In the rows, 128 means zero.
Named moves (each a turn or a mirror), then the moves between two rows, first move first; the first pair answered
K:
[115 116 112 134 149 118 124 149 145 143 146] -> [119 144 108 142 144 135 122 134 136 162 132]
[105 167  86 160 134 158 167 101 136 140 145] -> [ 96 111  95 145 147 124 168 133 154 101 178]
[136 117 140 146 125  84 126 165 146 113 126] -> [145 168 131 157 114 114 125 138 131 147  98]
F:
[156 179 159 144 106 127 129 162 116 147  50] -> [153 160 168 141 108 111 130 179 122 134  50]
[127 172 125 161 116 142 164 105 115 157  64] -> [118 108 161 151 128  89 166 158 137 115  65]
[ 92  91  86 147 177 112 185 165 121 105 117] -> [ 99 144  60 155 168 155 183 121 103 140 116]
[123 150 126 143 143 139 106 128 124 141 119] -> [120 125 140 139 147 117 108 150 132 125 119]
A:
[123  95 117  83 111 164 113 116 138 121 149] -> [117  88 114  87 115 162 120 123 140 113 147]
[121 109 132 136 152 123 110 137 148 139 158] -> [112 113 122 145 159 134 123 138 149 138 150]
[123 116 119 146 126 159 160 138 131 128  74] -> [142 143 125 137 113 167 139 114 120 151  78]
[106 177 105 156 129 141 121 113 131 170 127] -> [129 168 134 130 115 114  87 112 129 174 144]
V:
[153 122 149 107 108 126  97 190 160 130  90] -> [130  99  84 107 131 156 119 171 168 104 166]
[129 148 131 129 114 139 148 122 123 137 113] -> [140 124 148 108 111 113 128 129 128 128 138]
[138 129 108 146 120 124 157 135 129 148 131] -> [149 123 133 137 113 105 141 143 129 149 124]
[ 80  89  69 141 154 172 186 124 137  87 155] -> [114 133 173 147 117 132 157 154 125 134  21]
Pairs:
Each pair is two moves apart.
[141 156 111 124 111 151 117  92 112 139 136] -> [148 113 159 108 109 100 102 133 125 118 129] => V, F
[ 95 125  62 153 153 151 143 102 133 137 150] -> [111 138  68 140 143 152 123  85 126 150 162] => K, A
[122 169 113 138 131 165 148 129  96 164 108] -> [140 109 173 102 124  95 113 168 111 137 126] => A, F
[129  96 126 113 128 107 124 137 136 110 156] -> [119 148  98 144 128 155 148 114 125 138 119] => A, K
[130 116 133 140 141 155 125 111 112 153 108] -> [130 111 124 137 144 158 123 105 113 149 126] => K, F
[173  90 141  72 149 122  71 118 119 134 221] -> [116  57  92 117 190 144 147 156 139  91 205] => V, K
[126  83 114 129 107 108 125 128 146 105 179] -> [105  99 120 166 114 119 165 155 148 109 103] => V, F
[168 151  94 126 114 136 139  81 141 139 173] -> [189 139 159 113  97  90 114 114 144 143 129] => V, A
[113 156 119 147 145 150 174 143 134 128 121] -> [117 168 114 143 140 157 166 128 128 137 131] => K, A
[105 125 126 118 146 112 118 134 115 150 137] -> [103 129 119 121 145 121 122 130 113 153 135] => A, F
[157 153 160 109 111  94  98 140 131 135 125] -> [116 127 130 143 139 104 156 174 147 101 107] => A, A
[105 150 125 116 117 156 119 132 139  98 161] -> [104 168 139 132 114 159 129 140 135 109 116] => F, V
[129 152  97 125 115 163 118  73 142 151 143] -> [143  97 147  95 111 103  91 109 155 125 159] => A, F
[106 137 112 147 159 143 147 169 131 112 148] -> [131 155 162 139 137 121 119 176 123 135 106] => F, V
[119 117 106 102 127  86  87 131 125 105 176] -> [128 184  98 122 113 127  91  97 106 149 132] => V, A
[150 160 126 119 116 128 117  74 130 149 140] -> [157 142 148 108 114 104 105  87 133 141 143] => A, K
[144 144  91 125 145 152 150 106 119 144 172] -> [126 145 110 154 151 146 180 144 125 138 100] => F, V
[ 96 138 126 139 158 160 166 133 147 129 118] -> [139 139 181 101 130 122 104 124 139 148 130] => A, V
[128 136 126 150 137 158 147 126 133 133  73] -> [160 136 163 117 116 131 101 115 127 145  93] => A, A
[119 158 104 153 137 165 163 123 128 139 100] -> [159 166 153 117 110 134 106 112 119 159 106] => V, F
[119 158  87 126 128 148 137 112 108 130 131] -> [104 128 105 138 140 125 157 152 120 109 101] => F, V
[178 145 137  88 110 125  86  92 110 152 177] -> [147  73 139  94 137  92 117 148 137  94 186] => K, A
[109 116 125 168 153 116 139 147 147 113 112] -> [123 151 132 171 141 127 129 130 135 140  90] => V, K
[143 146 108 129 152 144 137 107 136 104 145] -> [157 138 126 115 142 126 116 107 135 105 155] => A, A
[119  83 121 119 137 105 121 148 142 101 151] -> [152 128 149 106 110 108  84 118 123 144 133] => K, V
[107 112 114 157 139 127 167 136 148 128  90] -> [106  98 112 152 143 123 167 139 152 119 106] => F, K
[111 119 111 130 143 128 136 119 140 119 143] -> [121 141 136 136 130 123 130 123 133 138  97] => F, V
[ 97  89 127 130 178 117 135 161 138  78 175] -> [ 89 151  88 162 178 175 161 126 122 111 144] => A, K
[130  92 102 105 133 133 152 125 175 135 135] -> [142  92 135  96 121 111 136 135 174 141 114] => V, V
[143 168 117 106 129 161 119 107 123 149 128] -> [138 145 104  97 136 156 118 108 130 133 165] => K, F
[118  93 148 123 140  97 142 165 144 109 123] -> [117 108 152 133 137 103 147 166 142 117  98] => A, V
[127 140 101 152 135 147 144 120 123 151 109] -> [151 124 150 128 117 105 107 134 123 153 108] => V, K
[106 170 143 116 131 123 123 173 115 141  75] -> [ 84 162  81 124 152 157 149 154 119 125 127] => V, V
[144 132 102 112 126 122 100  91 114 128 181] -> [149 164 109 122 117 135 101  84 105 151 146] => F, K
[131  98 122 144 141  95 138 144 141 127 140] -> [134 112 139 151 135  94 136 147 136 139 109] => V, V
[112 141 106 114 144 136 124 136 118 138  97] -> [119 123 127 101 141 113 111 149 122 131 101] => A, F
[151 121 107  98 121 128  98  91 129 121 219] -> [140 125  90 107 128 143 112  86 129 120 219] => A, F
[147 187 113 139 103 156 123  81  97 179 134] -> [146 181 155 147  97 130 128 117 100 177  75] => F, K
[157 112 179  91 100  87  93 150 118 114 152] -> [148 136 111  96 109 139 105 102 109 122 207] => K, V
[106 146  95 136 123 159 136 108 114 130 150] -> [ 92 122  98 144 133 149 155 135 125 110 139] => F, A
[107 150 105 180 138 169 153 156 163 126 103] -> [165 137 170 118 104 114  68 143 156 142 145] => A, V
